In the rows, zero is written as 100.
Families of rows that turns and mirrors carry onto each other, the same ones carrying the whole set onto itself: the rest of each named row's family, in list order
4 families of 4 rows
J451: [110, 147, 80, 136, 88, 68, 92, 107, 103, 109, 88, 109, 67, 86, 115, 102, 105, 102, 134, 101, 112, 91, 109, 103, 105, 87, 99, 92, 117, 86, 102, 80, 110]
J565: [123, 108, 107, 105, 122, 87, 121, 101, 128, 133, 91, 91, 99, 98, 82, 86, 103, 118, 110, 88, 79, 108, 101, 131, 101, 81, 106, 114, 88, 67, 110, 93, 107]
J781: [91, 124, 100, 101, 105, 87, 74, 107, 77, 105, 91, 119, 107, 120, 97, 114, 68, 97, 95, 77, 105, 130, 102, 120, 83, 108, 129, 97, 83, 98, 143, 78, 91]
J516: [122, 132, 84, 85, 109, 65, 119, 90, 116, 106, 92, 119, 88, 81, 105, 90, 103, 106, 107, 91, 99, 105, 108, 137, 86, 80, 111, 90, 126, 64, 105, 89, 86]
J333: [116, 128, 105, 111, 79, 91, 94, 121, 70, 100, 63, 123, 101, 111, 119, 88, 55, 109, 98, 83, 84, 110, 117, 121, 73, 88, 106, 112, 95, 119, 112, 78, 116]
J582: [107, 154, 81, 112, 105, 98, 97, 144, 110, 89, 71, 110, 70, 97, 128, 109, 91, 104, 125, 89, 95, 107, 105, 118, 107, 85, 97, 107, 82, 122, 111, 89, 113]
J296: [135, 114, 101, 88, 92, 85, 94, 129, 59, 90, 76, 130, 72, 100, 92, 92, 115, 110, 116, 88, 101, 87, 108, 110, 101, 98, 101, 122, 99, 116, 95, 91, 102]
J611: [98, 134, 93, 115, 104, 60, 97, 106, 76, 104, 85, 127, 105, 112, 109, 95, 58, 107, 129, 82, 96, 102, 112, 101, 71, 93, 119, 94, 115, 80, 99, 69, 90]
J18: [119, 125, 76, 83, 115, 59, 103, 113, 80, 95, 91, 135, 83, 119, 116, 110, 99, 118, 116, 97, 81, 107, 118, 108, 124, 73, 109, 109, 118, 85, 90, 91, 95]
J439: [131, 115, 105, 89, 109, 107, 120, 123, 110, 92, 71, 110, 91, 79, 102, 81, 104, 105, 103, 79, 83, 95, 98, 145, 77, 85, 103, 113, 85, 107, 90, 91, 104]
J379: [129, 108, 95, 90, 114, 92, 100, 110, 113, 103, 101, 119, 83, 80, 100, 113, 108, 82, 79, 88, 105, 110, 94, 149, 73, 98, 114, 99, 81, 83, 128, 87, 87]
J60: [95, 142, 97, 127, 119, 85, 64, 115, 110, 104, 95, 94, 77, 88, 109, 128, 101, 78, 102, 70, 113, 100, 91, 117, 99, 92, 128, 83, 88, 100, 118, 98, 93]
J555: [121, 107, 118, 106, 124, 75, 78, 111, 87, 131, 82, 102, 89, 123, 78, 106, 105, 105, 91, 73, 81, 99, 94, 103, 116, 69, 126, 118, 92, 94, 95, 114, 98]
J16: [97, 102, 110, 137, 95, 88, 85, 96, 80, 124, 95, 99, 120, 122, 93, 97, 75, 114, 101, 86, 81, 111, 107, 109, 94, 95, 122, 107, 91, 87, 108, 70, 121]
J197: [135, 110, 92, 109, 125, 79, 75, 133, 75, 98, 105, 118, 90, 108, 84, 118, 100, 98, 63, 82, 99, 112, 108, 114, 105, 103, 117, 98, 109, 80, 126, 111, 89]
J107: [109, 139, 101, 146, 106, 97, 80, 119, 113, 118, 87, 73, 90, 93, 98, 101, 94, 113, 94, 81, 90, 109, 113, 121, 127, 90, 104, 96, 103, 94, 120, 107, 127]

Same family as J555: J296, J18, J197
Same family as J439: J565, J516, J379

